One turn sends every row of this set to another row. A few are shown first. Where does it send the rows asked after them?
q191: [ -8   4  -3   4  -6  -7   5   8   5  18  15  21   9 -14  -9  -4   1 -23]
q395: [-23   7  14  22   4  -8   6  -2   7   4  12  -5   2   0   6  -1  10  -6]
q690: [-10 -12  -7   1  -3  15  -4  -2   4  -1  19  -3  -4   5   1  16   2 -23]
q941: [  5  -4 -19  14  -3   3   4   2   1  14   0   1   9   4  -1  22   0   5]
q803: [ -9   9 -13   8  17   0 -18 -10  -8  -1  12   4  -7  -4  -1   6  -2   5]
q234: [  5   4 -10   0  -6  -8   0  -3  12   9  12   9  -2  12 -10   8 -12  -4]
q467: [-11   5   2   8  -8   2  10  15  -4  13  -2   8  12 -16   4  -1 -10 -18]
q94: [ -9  -8  -7   1  -8  13  -7  -3  -3   6  15  -1 -12   4   9  14   4 -22]
q525: [-3  3  0 10  0 10  2 16 -3 14 -5 -9  9  4  9 13  0  6]
q999: [ -7  17  -3  10   0  -2   3  21 -18  11   0   3   9 -12   4  -4  -3 -13]
q305: [ -5  10  11   0   2 -12   5   7  -2  20   6  14  12 -15 -15  -3   3 -14]
q485: [-12  -3 -10  -6   8   4   2 -15  -3  16  28  -7   2   3  -3  -4   2 -21]
q304: [ -5  11 -16   9  13  -6 -15  -5  -9  -3  13   1 -11  -8  -6   8   0   7]
q388: [-11  -3   2   8  -5  11   1   4  -3   6   4 -12 -20 -14 -10  11   4 -23]
q197: [  3  -5 -10   3 -16  -7  -4 -11   4   9  10  15   3  -2 -22   7  -5  -7]
q451: [ -2 -10 -14  10  -3   7   2  -7   0  25  -3  -3   3  -5 -13  21   7   4]
q10: [-11  10   1  16 -11   1   7  11 -10  12  -2   7   1 -13   1  -2 -18 -15]
q255: [ -9   9  -4   9   0   5   9 -10  -7  17  12 -13 -12  -9 -14 -13   6 -23]
q475: [-4  1  7 10  2 20  3 11 12 12  4 -3 10 -6  6 14 -4 -5]
q737: [-25  10  12  23   0  -6   7   4   3   2  16 -10   0  -1  -1   0  10  -7]
q274: [  5   1  -5  -1  -8 -12   2  -3   8  15  14   8   8   6 -16   2  -7   3]
q991: [  8   3  -6  -2  -4   5  -7  -7  -8  17  11  -3  15   5 -17  15   4   5]
q514: [-13  15   1  19   0 -12 -13   0  -3   8  15   8 -12   8   4  -2  -1  -6]
q225: [ -7   4  -7   2  -7  13  -8   0  -9   6   2 -10 -18 -18  -8   6   6 -23]
q308: [-12  20   0  21   2  -4 -12  -5  -3   6  17   6  -8  10   0  -7   2  -6]
q163: [  0  11   1  -1  -2 -13  -2  -2 -16   1  12   6  19  -7 -15  -6  -1  -7]
q40: [ 0 -1 -2  3  5 21  6 10  4 18  1 -2 15 -8  3 14  3  1]
q935: [ -9  -9  -4   1   0   5   4 -17  -1  16  26  -9   3   4   6  -4   3 -19]
q249: [ -4   9  -3   2 -17 -13  -1  -3 -17  13   9   7  13  -2 -17   0  -8 -14]
q166: [ -9  -2  -1  13  -8  17  -3   0  -5   4  -2  -8 -18 -10  -9   7   3 -22]
q275: [ 4 -2  5 -2 -2 -1 -4 -6 -2  3  6 -5 18 11 -8 10  2  9]
q993: [ -6  10  16  -1   6 -11   8   3   4  21  16  13   6  -3  -9  -2   2 -17]
q890: [-22   0  -2  10  15  -2   2  -2  -1  -6  10 -13   0 -16  -2  11   4   4]
q134: [  0   5  -3  -4   5   9  -5  -9  -1  13  18  -8  19   2 -12  19   7   1]
q564: [ -7   2  -4   2   1   4   5 -14  -6  14  13 -18  -5 -18 -12 -13   6 -18]
q152: [-25   2  -5   8  22  -4   7  -2   2  -2  13  -8   5 -10  -2   5   8   5]
q510: [-11 -13  -8  -1   3  10  -8  -7   1   2  15  -3  -6  -1   6  18   4 -22]
q910: [  5  -2 -23  18   2   3   2  -2  -4   8  -5  -5   2  -5  -8  22  -2  -2]
q436: [-26   5   6  21   2 -11   0   6   8  -4  13  -1   3   3   1   2   9 -10]
q802: [-16   4  -3  12  17  -3   5  -6   1  -6  10 -13   2 -17  -4   9  11   7]
q347: [ -6   4   2  17  13   0  11   3 -12  21  -1  -1  12 -20  -7  13  13 -15]
q833: [ -6   5  -4  16   6   3   6  13 -10  19  -7   7  11 -18  -2  17  11 -11]
q356: [-12   1  -7  11   6   8  11  11   1  34   4   3   7 -16  -2  10  11 -13]
q345: [-12   8  -5   5   2   7   4 -12 -13  21   7 -12 -10 -11 -14 -12   2 -22]
q697: [-10   9 -12  12  19  -1 -10  -7 -11   3   9   2 -10  -6 -10   0   2  12]
q972: [ -7  15  -8   2  -7 -11  -1 -11 -23  14  13   3  11  -6 -17   4  -7  -9]
q302: [-12  11   1  25   0  -7 -17   1  -4   2  10   6 -12   8  -7  -1   3  -4]
q307: [ -7  -2 -14   0   8   5   0 -21  -4  14  24  -3   1   5   1  -6   4 -21]

q941 goes to q991
q234 goes to q972
q388 goes to q890
Now find these:
q94 goes to q697
q345 goes to q395
q525 goes to q451

One turn sends every row of this set to another row. A few are shown first. Where does it send the rows asked after them?
q379: [  7   7  15   4   2  -5   4  -5 -15   9   1  -6  21   2   6   2]
q257: [  9   2  11   7   6  -1   4  -4 -15  14  -2  -5  14   7   7  -1]
q78: [-24   3   2  -4  -6  -1  14   3  23  -6   2  -7   3   4   6  -8]
q640: [ 10   0   4  -4   0   7 -10   6  -5  14  -3  -7   0  -8  16  -9]
q956: [ -4  16  -9  -4  -9   1  32  11   1   5   6 -12   7   9  14   0]
q250: [ 13   3   9 -11  -4   2  30   4   5   1   0 -13  16   6   9  -5]
q963: [ -5  19  -6  -3 -14  -7  24  10   2  -2  11 -13  11  10  14   2]
q593: [ 22 -10   0  -3  -6  -3   7   2  13  -3   5 -10   1 -15  15   4]
q895: [ 11   2   2   0  -4  -2  14   2   1   2   5 -12  -6  28  14 -11]
q676: [-10   4 -14   5   1  11  -1   4   8 -13  -8  -5  -4  14   3  -7]
q739: [ 22 -11  -2   2  -7  -4   2   2  12  -1   6  -9  -8  -7  17   0]
q126: [-19   3   2  -6  -5  -2   4  -1  -1 -11  -1 -10  -1 -22  10   3]
q117: [-18  -2  -3  -2   1   5   7  -3  -1  -2  -7  -7 -11 -15   9  -2]
q792: [  9   3   9  -8  -4   3  -9   6  -3   9  -1  -9  13 -18  15  -6]
q845: [  5 -12  -3   5 -12  -1  -4  -2  -4 -11   4  -9   5  25   6  -2]
q215: [  6   8  14   8   2  -7  -3  -4 -17   9   4  -5  13   9   7   2]
q905: [ 21  -8   0   0 -11 -10  -2   3  13  -9  10 -11   0  -8  17   4]
q791: [ -4  17 -11   0 -12  -4  21  11   1   3  10 -12   2  18  15   0]
q857: [-21   3  -3   1  -5  -4  -5  -3  -3 -10   1 -10 -12  -9  11  -2]
q825: [  7  -8   5  -5 -14  -3   7  -1  -2 -18   3 -11  29   4   2   4]
q874: [-25   5   0  -1  -5  -1  13   3  23  -6   2  -6  -1   6   5  -9]
q171: [  8 -19  -3  -2  -3  12  18  -2   0   0  -9  -9  13  11   3  -2]
q704: [-24   5   2  -2  -6  -2  12   4  22  -8   3  -8   3   5   7  -8]
q300: [-11  13  -5   0  -8  -1  -5   6   9 -26   0  -8  16   2   2   0]
q796: [  9  11  12  -4 -14 -14  10   3   2 -14  15 -15  16  16  12  -2]
q457: [  8   4   9  -4  -6  -4 -18   4  -5   8   4  -8   5  -7  17  -7]
q75: [ -7   5  -7  -5   3  15  12   5  13 -13 -13  -8  15  -6   0  -4]

q75 goes to q676
q857 goes to q126
Now find these:
q825 goes to q171
q593 goes to q739
q215 goes to q379
q895 goes to q796
q963 goes to q956
q640 goes to q457

One turn sends every row of this set to another row. A few are shown first. Where does it send the rows asked after them?
q613: [ 12  26   3  -2  11  -6   4   9  -7  -3  -3  -7  -4   9  -7  -2  -2 -12
  13 -19  -1 -16   9  15  -3   0  16 -27  -1   5   1 -22 -10  -4   4 -13
   4   6]
q92: [ 17 -14  -6  -1  10  -2  10   3   3   2   0 -12  -6 -23 -20 -10   2  -3
   3 -14  -2 -25   7 -21 -11 -10  27  -5   6 -11 -15   2   7   0   8 -18
  -7  -5]
q631: [-11  12  -9 -14   3  -9  12   6  -6 -11   3  -8   7 -10   0  -9  -1 -20
  -3 -21   3 -24   2  -9  22  -5  24 -12  10  -3  -3 -13  16  -9 -10 -22
   2   3]
q871: [ -3  16   1   1  11   1  14 -21  -9  -4  -2  -4  -6   8  -4 -11 -10 -10
  -1   1  -5 -15  -9 -22  12  -8  19  -2  -5   9   0  -5  -9  -1   9 -13
   1 -13]
q209: [  2  37 -12  -9   7 -10  16  12   6 -16  -4  -8   9 -11  -2  -6   2  -5
   2  16   1 -14   1  -1  -7   0  13  -9  -3   2 -12 -15 -14   2 -18 -22
   2   0]
q540: [ -4 -10  -2   5   5 -11  12 -17   5  -6 -16 -13 -18 -17 -10  -3  -3  -1
  14  -3 -13 -11  -5  -2 -29   3  14 -13  -6   9 -12  -9  -3  -3  -1 -21
   2   8]
q183: [ 11   8   5   2   4 -13   7  23  -4  -1   0  10   5 -36  -2  -1 -15  -9
   7   4  16 -13  -8  -5 -13   4  15 -12  -1  -1 -25 -20   4   0  -1 -17
   8  -4]
q994: [  4  10  17   5  12  -1   9   9  -6   4   0   1 -15  -7  -2  -9 -10  -3
   7 -12  -2 -14  12  15  10  -4   4 -21  -8  -4   2 -15  -5  -2  10  -1
  16  17]
q859: [ 10  14  -7   0   7  -4  23   2   2  -2  -5  -4   5 -22  -7 -12  -1  15
  -6  16   1 -16   6  -5   9  -3  24   2  -4   5 -21 -18  -7  14 -17 -11
  13  -3]
q190: [ 25   4  -7  -6  -2  -5  12  12   0  -7   2  -2  -4 -30   5  -5  -6  -3
   5  -2  18 -13   3  -7  -7   7  17 -25   4  -9 -21 -18   8  -5 -13 -30
  11  11]
q151: [  1   1  -3   3  13 -11   4  18   6 -14  -6  -5  -9 -17 -17 -13  -1 -18
  13  -2  -3 -30  -4 -17 -14   5  27 -20   6  -9 -11  15   6  -2   5 -16
  -5  -1]
q210: [ -3   4  -4  -3   1 -13  14 -20  -3   4  -8  -7 -15 -16  -7  -9  -5 -10
   5   1 -21 -15  -1   0 -31  -4  11 -11   0   2 -16  -4  11   8   3 -18
   4   2]
q362: [ -1  15   0  -7   5  -5  22  10   7 -11  -2  -7  -4 -28   7 -13  -5   8
  -6  15   0 -11   2  -3   5  -8  -7  -5  -5 -10  -7 -18 -13   0 -10 -10
   8  15]
q129: [ -6   7   0   4   9   6  18 -13  -7  -4  -3 -10 -19  10  -5 -14  -9  -6
   1   4  -9  -5   0 -28  17  -8   9  -6  -8   3  -1 -11  -6  -1   7  -7
   2   1]
q882: [ -6   1   6 -10   3   7   5  14 -14  -9   5  -1   8 -20  -3 -12  -7 -14
  -8  -9  -5 -14  12 -17  22  -5  27  -7  -5  10  -5 -20  11  -6  -2 -23
  11 -10]
q474: [ 16  16  11   8   6  -1   7   0 -15   6  -1   0  -4  -2  -8  -5  -6   3
   7 -13  -5 -17  17   9   8  -1  28 -20   2  11 -10 -19   2  10   4  -2
  18  -1]
q509: [-25  -2   3   2   5  -5  10  24  -6 -17  -6  -9  -2 -15  -4  -9  -6 -12
   7 -12   1 -12   1 -16  26   0  16 -13   1   3  -5 -19   8 -10  -5  -8
   6   8]
q426: [  8  -7   6   0   5  -2   2  15  -2 -13   2  -8 -13 -31  -9 -11  -5 -11
   4  -1 -14 -17  10 -33 -16  -3  10 -19   4 -12  -6  -4   8   3  13 -13
  -1   7]
q141: [ -5  18  -2   0   7  -2  15 -21  -5 -16  -2 -10 -16   9   2  -9  -9 -11
   4   0  -4 -14  -7 -25  14  -1  12 -15  -2   3   6  -4  -9  -5   4 -14
   2   5]
q721: [  0  -6   1  -2   7   2  13 -10   2   1 -10  -6 -22 -16 -10 -15  -5  -9
   6  10 -20 -10   6   1 -26   4  15 -14 -16   7 -12   0   4   1   0 -27
   9   4]
q701: [  9   3 -12  -1   7  -9  19  31   2   9  -4  -1  -9 -19  -8 -12  -6  -9
   7   2  13  -9   0  -3  -5   2  11 -16   0 -14 -32 -22  13   1 -12 -15
   4   6]

q540 goes to q721
q362 goes to q859
Now find these:
q151 goes to q426
q994 goes to q474
q190 goes to q701
q871 goes to q141
q882 goes to q631

